Points and heights
Gifov: [187 110 158 120 141  92 110 174]  (h) 0.58
dez: [208  92 130 127 110  89  93 119]  (h) 1.37
Magum: [110 116 101 117  93 148 108  80]  (h) 1.24
magig: [120 142 128  51 134 143 103 192]  (h) 1.12
Demol: [107 129 129  79 124 158  99 145]  (h) 1.01
rit: [135 147 143 106 147 132 143 176]  (h) 0.64
fados: [119 115 121  77 113 157  83 128]  (h) 0.84
luga: [139 110 122 147 103 122 122  91]  (h) 1.14
ruf: [ 97 122  99 129  98 156 123  66]  (h) 1.20
vozu: [135 137 109 190 140 101 166  95]  (h) 1.08
Bozu: [157 110 111 200 113  94 148  57]  (h) 1.42
tozu: [ 77 150 130  75 140 150 136 169]  (h) 1.30
bara: [101 165 123 155 151 149 157 142]  (h) 0.60
riv: [200  95 146 126 123  92  92 134]  (h) 1.30
bel: [187 111 148 156 119  98 122 106]  (h) 1.19
Dok: [ 84 159 135  99 146 158 151 167]  (h) 1.18
taz: [139 109 114 169 100 109 136  68]  (h) 1.33
pozit: [136 128 134  66 133 133  94 190]  (h) 0.97
tizaf: [154 110 112 199 113  96 150  57]  (h) 1.41
vadit: [105 140 128  57 137 149 108 179]  (h) 1.21
Retus: [152  97 132 105 112 119  93 123]  (h) 1.20
Turu: [147 111 104 198 125  99 152  58]  (h) 1.38
vatif: [123 122 128 124 118 142 115 114]  (h) 1.01
sufu: [129 128  94 176 124 134 143  54]  (h) 1.33
dobar: [153 118 153 124 138 115 125 149]  (h) 0.32
Puv: [189  91 155 114 132  98  87 159]  (h) 1.11
lub: [137 111 131  84 117 142  88 131]  (h) 1.06
gako: [157 120 155 150 135 104 133 137]  (h) 0.33
nutu: [142 150 148 189 142  88 158 136]  (h) 1.09
Tasu: [148 109 105 196 124  99 153  53]  (h) 1.41
tosup: [ 65 117 108 114 113 167 127  95]  (h) 1.31
pubu: [ 53 151 127  99 140 154 149 158]  (h) 1.32
fufe: [159  88 125 100  99 108  89 114]  (h) 1.31
mub: [137 137 145 106 143 130 129 167]  (h) 0.21
Kena: [ 71 151 128  78 141 152 136 166]  (h) 1.31
Valu: [115 156 132 175 150 119 162 143]  (h) 0.49
Goz: [ 40 150 118 113 145 158 159 137]  (h) 1.41
fivad: [ 83 158 132  98 142 157 148 162]  (h) 1.01
Segur: [120 150 100 173 139 137 156  92]  (h) 0.95
sidek: [150 129 141  77 137 118 114 202]  (h) 0.75
pipo: [139 100 115 125  96 119 108  92]  (h) 1.29
mosig: [119 160 107 178 152 124 163 115]  (h) 1.12
saso: [179  98 132 148 109  96 117 104]  (h) 1.28
paz: [148 148 157 171 142  90 159 153]  (h) 1.00
nomi: [ 99 163 130 131 148 160 154 160]  (h) 0.97
porok: [132 113 111 170 107 120 137  66]  (h) 1.28
nep: [138 143 136  73 144 137 124 195]  (h) 0.96
pev: [152 137 156 150 144  96 151 156]  (h) 0.22
sunom: [105 146 102 152 124 154 142  81]  (h) 1.11
legef: [ 64 114  95 120 110 165 145  65]  (h) 1.46
garef: [142 117 129 180 119 110 145  92]  (h) 0.89
Delo: [137 119 138 133 124 131 120 124]  (h) 0.93
vot: [ 64 121  95 122 113 161 147  70]  (h) 1.42
Rak: [138 116 114 185 117 112 147  71]  (h) 1.17
puf: [ 66 159 127 115 141 159 153 154]  (h) 0.78
Sude: [133 136 147 169 138 110 155 139]  (h) 0.04
suv: [108 152 108 160 136 147 150 106]  (h) 0.72
mesom: [198  88 146 117 120  94  82 142]  (h) 1.33
Mogud: [182  88 155 109 129  99  86 162]  (h) 1.14
safi: [ 85 144 101 135 124 157 143  81]  (h) 1.23
Bim: [172 112 122 189  97  94 137  72]  (h) 1.40
Zabe: [137 137 126  59 134 129 106 213]  (h) 1.43
moto: [116 139 100 161 123 147 145  73]  (h) 1.11
Zus: [123 118 131  66 122 151  80 148]  (h) 1.05
kesi: [145  98 147  72 123 118  79 176]  (h) 1.29
fufo: [186 107 154 140 128  95 113 126]  (h) 1.01
far: [154  83 153  83 122 110  75 166]  (h) 1.33
zag: [156 136 161 152 147  94 154 160]  (h) 0.43
Libe: [208 111 156 132 132  93  94 131]  (h) 1.37
buze: [ 90 163 121 145 145 157 154 138]  (h) 0.75
gikes: [129 106 118  72 106 151  80 122]  (h) 1.10
fem: [ 49 135 110 117 125 160 149 110]  (h) 1.36
zef: [115 150  88 163 129 148 150  69]  (h) 1.24
durip: [172 127 159 118 148  93 140 188]  (h) 0.57
fad: [ 96 168 125 147 152 155 159 155]  (h) 0.94
Bona: [146 129 151 121 141 113 134 164]  (h) -0.03
zap: [ 58 120 102 120 114 166 143  85]  (h) 1.41
kud: [ 84 123 104 121 105 162 122  81]  (h) 0.98
dade: [ 60 158 127 121 139 160 153 145]  (h) 1.03
zelu: [121 146 126  50 134 141 110 199]  (h) 0.44
Tofi: [166 118 159 112 144  99 126 177]  (h) -0.21
Tivor: [188 120 154 117 147  88 112 190]  (h) 1.30
tel: [ 83 126 100 127 105 163 131  70]  (h) 1.22
Nonez: [140 150 147 115 150 131 153 176]  (h) 1.07
zugo: [123 119 134  46 121 151  68 172]  (h) 1.38
Zur: [131 121  97 178 117 120 143  46]  (h) 1.41
git: [146 139 158 160 146  96 158 159]  (h) 0.36
bolu: [131 141 119 189 141 103 162 107]  (h) 0.76
nim: [114 124 130  72 125 155  91 147]  (h) 1.00
koles: [134 125 102 181 122 123 148  64]  (h) 1.21
Nosek: [148 126 140 186 124 102 147 106]  (h) 0.50
Fasi: [ 83 136 123  72 135 151 113 163]  (h) 1.29
Voli: [142 127 120 195 130  94 158  91]  (h) 0.94
pog: [ 78 139 124  85 131 157 119 151]  (h) 1.24
biko: [ 80 166 123 133 147 160 155 149]  (h) 0.94
gav: [140 108 122 159 101 112 128  84]  (h) 1.22
bifu: [152 114 117 195 117  97 151  66]  (h) 1.23
peli: [103 116 119  87 112 161  94 122]  (h) 0.68
fumal: [203 104 153 127 135  91  86 144]  (h) 1.36
Zike: [146 119 127 191 120 101 148  87]  (h) 0.85
mitom: [ 56 147 123  95 139 153 143 157]  (h) 1.32
mafo: [ 96 135 125  68 133 152 103 163]  (h) 1.21
Dafe: [137 146 138  85 148 138 135 188]  (h) 1.06
rutim: [199 102 154 127 133  94  91 147]  (h) 1.24
Fimi: [ 60 125 105 118 120 164 144  92]  (h) 1.34
sive: [137 134 148 164 138 111 150 140]  (h) 0.06
malo: [123 139 136 147 132 137 137 130]  (h) 0.51
Zimo: [174 145 169 150 149  87 145 149]  (h) 1.23
Pape: [105 160 135 111 144 155 145 162]  (h) 0.89
numid: [117 140 101 162 127 143 148  80]  (h) 1.00
Bam: [ 85 117 100 116  98 165 117  79]  (h) 1.21
givof: [181 107 142 159 117  98 124 104]  (h) 1.20
pamo: [110 129  96 153 110 148 134  58]  (h) 1.25
gavu: [100 149 130 115 134 153 135 144]  (h) 0.81
sefa: [101 143 127 129 128 154 132 122]  (h) 0.92
noze: [101 138 108 147 117 159 139  81]  (h) 1.12
vig: [115 139 123  39 125 139  93 197]  (h) 1.37
sul: [158 114 131 186 112 100 141  86]  (h) 1.08
tumap: [110 163 130 155 151 141 160 153]  (h) 0.76
difi: [128 107 111 131  95 130 114  86]  (h) 1.29
gaded: [181 110 155 114 144  91 114 189]  (h) 0.34
gatib: [187 107 155 113 144  91 109 192]  (h) 0.87
rusaf: [ 93 172 104 156 158 152 161 128]  (h) 1.18
tud: [ 83 146 128  69 141 150 126 173]  (h) 1.30
Zano: [143 133 149 167 136 105 148 136]  (h) 0.09
kis: [136  99 141  56 111 141  58 150]  (h) 1.43
mubif: [100 125 108 125 104 161 122  83]  (h) 0.46
bagit: [142 125 144 172 129 106 145 120]  (h) 0.36
lidam: [142 147 151 181 143  91 160 148]  (h) 0.87
gan: [205  96 140 131 116  91 101 117]  (h) 1.34
nedo: [124 112 133  48 120 154  62 159]  (h) 1.36
bomil: [124 139 130  54 133 139 101 190]  (h) 1.05
Rows and their valley's bottom
From each row below, which row is at the bottom of the valley it runs down into?
Goz: puf
Demol: peli
Delo: Tofi
Kena: puf
mafo: peli
koles: Sude
garef: Sude
tumap: Sude
Fimi: mubif
tel: mubif
Dafe: Tofi
Magum: mubif
